Some points:
(-0.1 1.2 2.3 2.5 -0.3 -0.6 -0.9 -0.7 -1.0)
(-0.7 0.1 0.6 1.7 0.5 0.8 0.3 0.0 -0.6)
(1.6 -0.3 0.1 0.1 -0.8 -0.9 0.3 -0.2 4.6)
(0.3 -0.1 -2.2 -1.5 -0.9 -1.1 1.0 0.3 -1.4)
(0.4 2.2 0.5 -0.4 -0.7 -0.7 -1.1 -0.9 -0.8)
(-0.1 -0.4 0.0 -0.1 -1.0 -0.5 0.5 -0.9 -0.7)
(0.6 0.7 -0.7 -0.3 -0.8 -0.9 -0.2 0.8 0.6)
(-0.4 1.2 1.3 0.3 -0.8 0.1 -0.6 -0.6 -0.8)
(-0.5 0.0 -0.4 0.3 -1.3 -0.7 0.8 1.7 0.6)
(1.3 -0.9 0.2 -0.5 -1.2 -0.2 -1.0 2.2 2.9)
(-0.9 -0.3 -1.4 -4.8 0.3 1.0 1.8 -0.8 -3.8)
(0.2 -0.4 -0.5 -0.1 -1.3 -1.1 -1.1 0.7 2.1)
(0.0 -0.9 0.2 0.0 2.0 1.6 -1.0 0.2 0.5)
(1.6 0.9 -0.2 0.0 0.3 0.4 -0.8 -0.1 0.3)
(-1.7 -0.7 1.2 -2.1 -1.7 -1.9 -1.3 -0.5 3.8)
(-0.6 -0.3 -0.3 0.9 1.9 0.8 -0.7 -0.9 -0.7)
(0.2 -0.7 0.8 0.5 3.3 1.5 -0.1 -2.0 0.4)
(-0.7 -0.4 -0.1 0.2 -0.4 0.9 1.1 1.3 0.1)
(-0.4 -0.2 -0.5 0.0 0.0 0.7 1.4 0.6 -0.6)
(-0.5 -0.3 -0.3 1.7 1.0 -0.5 -0.8 -0.7 -1.1)
(-1.0 -1.0 -1.8 -1.6 -1.5 -1.7 1.1 2.2 0.4)
(-0.7 -0.1 0.2 1.4 1.0 1.6 0.2 -0.5 -0.6)
(1.3 0.1 1.3 1.2 1.6 -0.4 0.1 -0.4 -1.6)
(1.0 0.4 -0.2 -0.8 -0.7 -0.2 0.3 -0.3 -1.6)
(-0.4 0.0 0.0 1.4 1.7 2.0 0.5 -0.3 -0.8)
These points spread out most along one direction. Where along it does each point below lie, from 0 to 99? 50 is the average, and the first point above lies past it.
(0.2 -0.7 0.8 0.5 3.3 1.5 -0.1 -2.0 0.4) 69
(-0.4 1.2 1.3 0.3 -0.8 0.1 -0.6 -0.6 -0.8) 55
(-0.7 -0.1 0.2 1.4 1.0 1.6 0.2 -0.5 -0.6) 65
(0.4 2.2 0.5 -0.4 -0.7 -0.7 -1.1 -0.9 -0.8) 52
(-0.7 0.1 0.6 1.7 0.5 0.8 0.3 0.0 -0.6) 61
(-1.0 -1.0 -1.8 -1.6 -1.5 -1.7 1.1 2.2 0.4) 29
(1.6 0.9 -0.2 0.0 0.3 0.4 -0.8 -0.1 0.3) 50
(0.0 -0.9 0.2 0.0 2.0 1.6 -1.0 0.2 0.5) 58
(1.6 -0.3 0.1 0.1 -0.8 -0.9 0.3 -0.2 4.6) 20
(-0.9 -0.3 -1.4 -4.8 0.3 1.0 1.8 -0.8 -3.8) 68
(1.0 0.4 -0.2 -0.8 -0.7 -0.2 0.3 -0.3 -1.6) 55
(-0.7 -0.4 -0.1 0.2 -0.4 0.9 1.1 1.3 0.1) 49
(0.6 0.7 -0.7 -0.3 -0.8 -0.9 -0.2 0.8 0.6) 39
(1.3 -0.9 0.2 -0.5 -1.2 -0.2 -1.0 2.2 2.9) 22
(-0.6 -0.3 -0.3 0.9 1.9 0.8 -0.7 -0.9 -0.7) 66
(-0.1 -0.4 0.0 -0.1 -1.0 -0.5 0.5 -0.9 -0.7) 51
(-0.4 -0.2 -0.5 0.0 0.0 0.7 1.4 0.6 -0.6) 55
